Q:
[[+1.87 +1.11 -2.74 +0.38 +0.89 -1.12 +0.53 +1.44 -1.89]
 [-0.85 -2.02 +2.83 +1.95 -1.44 +2.77 -1.06 -2.24 +1.59]
 [-1.84 -6.45 -2.74 +0.00 -0.18 +0.03 -1.16 -1.44 -0.78]
 [-0.31 +2.29 +2.42 -3.13 +2.95 -5.06 +1.83 +1.35 +1.84]
 [-1.33 +3.92 -0.07 +0.68 +0.25 +0.34 +0.49 -2.92 -0.97]]
A: +1.87

Q:
[[-6.65 +0.96 -1.52 -0.12 +1.63 +3.01]
 [+1.31 -0.29 +0.89 -0.68 +3.59 +0.55]
 [-2.69 +0.51 +0.89 -0.65 +3.34 +0.36]
 [-3.50 -3.04 -2.47 -0.07 -0.51 +5.19]
 [+1.18 -2.53 +0.38 -0.60 +2.33 +1.80]
 [-1.96 -1.89 -1.05 +1.83 +2.00 +5.50]
 [+7.01 -2.33 +3.58 +1.24 -0.74 -4.05]
 [+5.41 -3.16 +3.54 +1.67 +0.38 -2.15]
 [+0.13 -0.73 +1.31 +3.80 -0.35 +0.80]
 [-1.07 +0.62 -0.44 -3.61 +1.33 -2.09]]
A: -6.65

Q:
[[-3.09 +3.67 +4.79 +3.35 -1.11 +0.20 +0.28 +1.93 +3.28 +0.83 +1.01 +1.00
  -3.24]
 [+3.56 -0.15 -0.56 -0.52 -1.62 -2.49 -0.79 -0.44 -0.60 -1.93 -1.78 -3.56
  -7.29]
 [-1.20 +0.40 +0.77 -0.81 +1.95 -0.96 -0.82 +0.73 +2.63 -1.45 -0.50 +0.89
  -1.44]
 [-2.80 -1.78 -2.32 -1.96 +0.44 +1.27 +0.57 +2.40 +0.96 +3.08 +2.12 +3.21
  -0.42]
 [+0.49 +4.80 +4.56 +2.45 +0.93 +1.72 -2.01 -2.21 -5.15 -3.25 -4.97 -2.21
  -4.11]]
A: -3.09

Q:
[[+3.32 +0.88 -1.37 -1.35 +1.41 -1.30 +2.62 +5.27 +1.32 +1.66 -2.96 -0.43
  -1.29 +1.44 -6.06]
 [-0.28 +0.39 -1.03 -1.52 +4.87 -0.81 +1.28 +1.56 +1.06 +1.36 -2.92 +0.58
  +0.02 +2.27 -6.59]
 [+1.20 +0.61 -1.21 -1.57 +3.79 -1.08 +1.91 +3.19 +1.20 +1.57 -3.18 +0.17
  -0.50 +2.08 -6.85]
 [+4.98 +0.95 -1.23 -0.83 -1.50 -1.32 +2.84 +6.45 +1.15 +1.41 -2.15 -1.00
  -1.87 +0.38 -3.98]
 [+0.47 +0.47 -1.15 -1.54 +4.39 -0.93 +1.60 +2.35 +1.14 +1.50 -3.10 +0.37
  -0.26 +2.20 -6.77]
 [+5.36 +0.95 -1.12 -0.64 -2.50 -1.24 +2.79 +6.55 +1.01 +1.23 -1.75 -1.16
  -2.00 +0.01 -3.04]
 [+5.58 +0.91 -0.97 -0.37 -3.46 -1.12 +2.67 +6.55 +0.87 +1.05 -1.31 -1.33
  -2.06 -0.40 -1.97]
 [+1.93 +0.68 -1.31 -1.50 +3.11 -1.19 +2.18 +3.95 +1.30 +1.64 -3.20 -0.01
  -0.76 +1.92 -6.75]
 [+4.50 +0.89 -1.29 -1.04 -0.52 -1.33 +2.81 +6.17 +1.19 +1.50 -2.48 -0.83
  -1.69 +0.78 -4.82]
 [+2.67 +0.78 -1.36 -1.45 +2.28 -1.23 +2.43 +4.64 +1.31 +1.65 -3.13 -0.21
  -1.05 +1.71 -6.48]
 [+3.97 +0.91 -1.34 -1.20 +0.49 -1.32 +2.73 +5.78 +1.26 +1.59 -2.77 -0.61
  -1.48 +1.14 -5.50]]
A: +3.32

Q:
[[+0.38 +1.70 +2.79 -1.78 +3.58 -0.60 -1.75 -0.50 -0.55 +1.77 +4.29]
 [+1.81 +3.87 +0.09 -0.87 +1.84 +0.86 -2.27 +1.17 +4.46 +1.00 -1.45]
 [+1.67 +4.12 -0.29 -0.77 +1.29 +0.29 -2.45 +2.81 +3.21 +1.17 -2.01]
 [+0.25 +5.62 -0.57 -0.15 -0.86 -1.57 -2.10 +3.05 -1.36 +0.09 -0.45]
 [+1.76 +3.79 +0.45 -0.68 +2.19 +0.99 -2.03 +0.11 +4.72 +0.89 -0.69]
 [+1.38 +3.47 +0.79 +0.16 +3.36 +0.82 -1.50 -1.97 +3.58 +1.31 +1.97]
 [+1.52 +3.69 +0.70 -0.06 +2.93 +0.91 -1.60 -1.67 +4.25 +1.14 +1.14]
 [+1.63 +4.16 -0.61 -0.69 +1.12 +0.14 -2.59 +3.19 +2.76 +1.30 -2.03]
 [-0.71 +5.30 +1.04 -1.02 -1.18 -1.26 -2.32 +1.80 -2.51 -1.43 +1.05]]
A: +0.38

Q:
[[-0.27 +2.04 -2.64 +2.10 +0.41 -1.67]
 [-0.52 +1.83 +1.80 +2.73 -2.12 +5.94]
 [-1.67 +2.61 +1.42 -1.77 +1.40 +2.34]
 [-3.56 -2.60 +0.01 -0.95 +2.17 -1.52]
 [-0.72 -0.10 +0.29 +0.66 +0.57 -1.19]
 [-1.14 -1.82 -0.10 -1.04 +3.39 -2.49]
 [-1.06 -0.52 +1.69 -4.63 +0.22 +1.75]
 [-1.72 -0.01 +0.06 +3.13 +1.71 -0.60]]
A: -0.27

Q:
[[+0.27 +2.04 +1.53 +2.56 +2.78 +3.78 +0.86 +3.49 +6.75 +3.89 -6.87 +2.67
  +2.81 -1.69 +0.65 -0.29]
 [-0.85 +1.62 -0.01 +2.69 +1.95 +3.90 +1.11 +2.76 +6.09 +4.67 -6.80 +2.26
  +2.25 -0.96 -0.13 +0.42]
 [-1.56 +1.39 -0.87 +2.59 +1.48 +3.86 +1.28 +2.26 +5.27 +4.89 -6.69 +1.77
  +2.01 -0.35 -0.70 +0.91]
 [-1.28 +1.55 -0.64 +2.67 +1.47 +3.88 +1.15 +2.30 +5.61 +4.94 -6.73 +1.93
  +2.07 -0.45 -0.48 +0.77]
 [-0.46 +1.80 +0.58 +2.66 +2.27 +3.91 +1.15 +3.09 +6.48 +4.42 -6.77 +2.42
  +2.61 -1.20 +0.10 +0.33]
 [-0.67 +1.88 +0.32 +2.68 +2.06 +3.96 +1.12 +2.95 +6.17 +4.58 -6.81 +2.41
  +2.38 -1.11 +0.04 +0.25]
 [-0.12 +1.82 +0.84 +2.62 +2.36 +3.90 +1.00 +3.31 +6.65 +4.20 -6.85 +2.49
  +2.52 -1.38 +0.29 +0.11]
 [+0.05 +2.05 +1.33 +2.67 +2.56 +3.88 +0.97 +3.36 +6.69 +4.10 -6.80 +2.66
  +2.71 -1.59 +0.55 -0.11]
 [+0.47 +2.23 +1.72 +2.42 +2.84 +3.71 +0.84 +3.67 +7.01 +3.65 -6.63 +2.76
  +2.88 -1.86 +0.81 -0.37]
 [-1.12 +1.54 -0.35 +2.69 +1.79 +3.93 +1.23 +2.61 +5.81 +4.85 -6.74 +2.14
  +2.20 -0.81 -0.24 +0.68]]
A: +0.27

Q:
[[+0.88 -0.27 -2.06 -1.76 +1.87 -0.57 +0.29 -1.60 -0.16 +0.86 +0.26]
 [+1.18 -0.91 +2.08 +1.50 -0.37 +1.69 +2.90 +1.38 -0.68 +0.34 +0.85]
 [-1.37 +1.76 -3.33 +1.02 +1.01 -2.46 +0.17 -1.39 -1.99 +3.01 -0.83]
 [-1.38 +0.02 -1.05 +0.55 +1.40 -0.37 -1.90 -3.51 +0.87 +3.04 +1.46]
 [+0.08 +1.70 +1.63 -0.18 +1.29 -2.02 -0.64 +0.91 -0.72 -1.56 +0.22]
 [+0.46 -1.89 +2.48 +1.56 +0.10 -5.26 -2.65 -0.20 +0.88 +1.42 +2.09]
 [+0.22 +0.42 -2.59 -1.05 +1.84 -1.17 +0.25 -1.51 -0.78 +1.52 -0.15]
 [+1.17 +0.64 +2.41 +1.63 -0.84 +1.73 +3.05 +1.49 -1.43 +0.12 +1.54]
 [-0.36 +0.66 +0.78 +0.02 +0.03 +0.04 -1.58 -3.20 -0.32 +2.55 +2.08]
 [+0.07 +1.74 +1.66 -0.14 +1.29 -2.10 -0.58 +0.96 -0.71 -1.57 +0.18]]
A: +0.88

Q:
[[-1.47 -0.42 -1.54 -0.95 +2.15 -6.67 +1.34 +0.97 +1.50 +0.73]
 [-3.54 +2.96 -2.85 -1.87 +2.40 -5.04 +3.30 +0.80 -3.56 -1.81]
 [-1.43 +1.18 -1.51 -1.96 +1.99 -6.23 +0.64 +0.41 -1.30 +0.48]
 [-3.01 +1.99 -2.49 -1.58 +2.33 -5.49 +2.77 +0.83 -1.94 -1.11]
 [-4.68 +1.89 -3.67 -0.65 +2.90 -4.93 +5.30 +1.62 -1.27 -2.65]]
A: -1.47
